Turns, then the turns between two rows, first turn first; the first pair answered:
vomu (before => after):
[  2   4  -5   1 -12  -5   7   3  -7  -5  -3  -5   3 -17  -4  13  18 -11
   9] => [  5  10  -7  -3  -5   0   6  -6  -3   3  -1 -12  -2 -14 -13  12  20  -1
   0]
[  9  -8   0  19   5   1   2  22  18  -6   1 -19  -1  10  -7   9  18   3
  -9] => [ 13  -8  -1  12   9   4   1  20  19   0   1 -17  -6  16  -9   5  16   8
 -14]
[ -4 -12   0  12  -4 -11  -9   8  -5 -17   1   3   4  -7  16  -2   6 -20
  10] => [ -4  -4   0  17  -2  -8  -7  -1  -2 -17   4 -16   5 -15   6   6  17  -8
   7]
fil (before => after):
[  5  16   1  12   3   8  -2  -6   5   6  -8 -22  -6  -8 -23  -2  11  16
  -8] => [ -5  18   8   8   0   5   7 -11   2   2 -20 -11   0 -13 -19   2   1  22
   7]
[ 15  -3  -6  -6  -1   2  -3   6  10  16   6  -4  -7  23 -10  -7   7   2
 -24] => [ -9   3  11 -11  -9  -4  18   5   9   3 -16  11   9  18  -1   5 -13  15
   5]
[  4  -4  15   2   2  -4  -9  -1   3  -4  16 -22   0  -4  -7   4  13   5
 -18] => [-11  -1  25  -6  -1  -5   3 -10  -5  -9  -4  -3   9 -12  -2   8  -8  12
   7]
[  0   3   8 -13 -13  -5  -4   6  -4 -11   2 -11   4  -3   8   5  -1   2
 -11] => [  1   3   6 -17 -10  -2  -8  -1 -11  -8   0  -5   1  -8   8   0  -7   0
  -8]
mafo (before => after):
[ 10   6   0  14  -8  -4  12  -1  12 -20   7 -12   2   0   8  13  11   2
   6] => [ 15   2  -7   7  -2   2  -2 -16 -10 -17   4   4  -5 -16  11   2  -3  -9
  15]
[-3  6  4  7 -3 -4  1  8  3  0  4 -6  2  5  1  3  9 -3 -4] => [ 0  3 -2  5  1  0 -8 -2 -9  1  3  0 -3 -7  1 -3  5 -9  0]
[ 10  -2 -10  12   3  -1 -14   3  -2  -6  10 -13  -5 -12  -1  -3  13 -11
  -5] => [  4  -7  -3  -8   4  -1 -11   4  -8   1  -6  17  -6  -4   9 -13 -15 -12
   5]
[  6   9 -12   4   0  -1  -1  15 -10   0  -8   5  -1   7  -4   0  -1   1
  -3] => [  6  10 -11   6   0  -1  -2  14  -9   0  -7   1  -1   7  -5   1   3   1
  -3]

(2 to 3 turns a pair)
[  4 -12  -8   0  -3 -14  -4   7   1   7  11   1   3  12   9   8  -5  -8
   5] => [  1  -8  -7   4  -4 -15   0   8   5   4  11  -7   7  10   6  14   0  -4
   6] => fil mafo
[ -4   9  11  -3   7   3  11   2   9   5 -16   7   0  14  10  -7 -15  22
  -2] => [  8   7  -4   7  14  10 -11 -21 -14   1  -4  -2  -8 -17   4 -13  -5   8
   1] => mafo mafo
[  3   2   1   8  -3  16  -2  25  10  18   9   9 -18  26  -1 -37   2  -6
 -26] => [-28  14  22  13 -17   5  27  23  12  -5 -15  14   9  12   6 -12 -10  11
  12] => mafo fil
[-16 -11   7   2 -14   8   0  -6  -2  -7   7   8  -4 -11  -6   7 -21  19
  13] => [-12  -9   3  11 -13   9  -3  -9  -2 -10  15  -6  -6 -19 -10  11  -7  18
   9] => mafo mafo
[ 14 -13  -8   2   7   3 -10  -9 -19   2  -2   3 -11 -17   5 -10  -2 -13
  10] => [ 11 -15  -7  11   2  -1  -9  -1 -17  -6   2  -1  -6 -18  10  -6   5 -19
  12] => fil mafo
[-14   0   0  22  -6 -12  12  16   4 -29   8  -8  21 -13  14  21  11  -5
  22] => [  5  -2 -19   9  13   6 -17 -21 -24 -13  10  -1   1 -37   1  -1   2  -9
  19] => fil vomu
[ -2   2   7   7  -8  -2   4   7   0 -12  -2  -2   5  -7   8  11   5  -3
  14] => [ 10  -2  -4   5  -3   3 -12  -1 -10  -6   6  -3  -5 -12   5   0   8 -10
   6] => mafo fil
[ -9  10  -1  12   4  -9  14   2  -3   2 -11   1   2  -5 -11   7 -10  14
   7] => [ -3  11  -6   9   9  -5   7  -4  -4   8  -6  -4  -5  -5 -17   3  -7  17
  -1] => mafo vomu
[ -5  -2   1   1   0  -1  -1 -14 -13  -5  -5   0   4 -16   3   9  -2  -2
  11] => [ -5  -1   1   3   1  -2  -1 -14 -12  -7  -3  -4   5 -17   1  10   1  -1
   9] => mafo mafo mafo
[ 12   0  -9 -16  10   8 -12 -13  -6  15  -7   4 -19   7  -5 -11 -10  12
 -11] => [ 15  -4  -9 -12   7   4 -12   2   2  14  -1   3 -20  19  -1 -12  -5   5
 -19] => mafo mafo vomu
[  2  -1  -1   9  -1  -2  12  -5 -13  -3 -13   7   2  -3   2  -5 -12   5
  21] => [ 1  2  0 18 -4 -5 17  2  0 -7 -6 -9  6  1 -2  4  4 10 15] => vomu fil fil
[  2   0  -3  -7   5   5  -4 -17  -8   6  -3   5  -6   1  -8 -10  -6   7
  -7] => [  0  -1   2  -1  -2  -1   5   2   9   4   1  -2  -2  19  -6  -3   2   9
 -16] => fil vomu
[ -4   0   8 -16   4  -3   9   0   4   9  -9  11  -1  12   0  -3 -18  12
   1] => [  4 -10   0  -9   1  -5  -2  12   1   8   1  13  -6  16   7 -11 -12  -8
  -7] => fil vomu
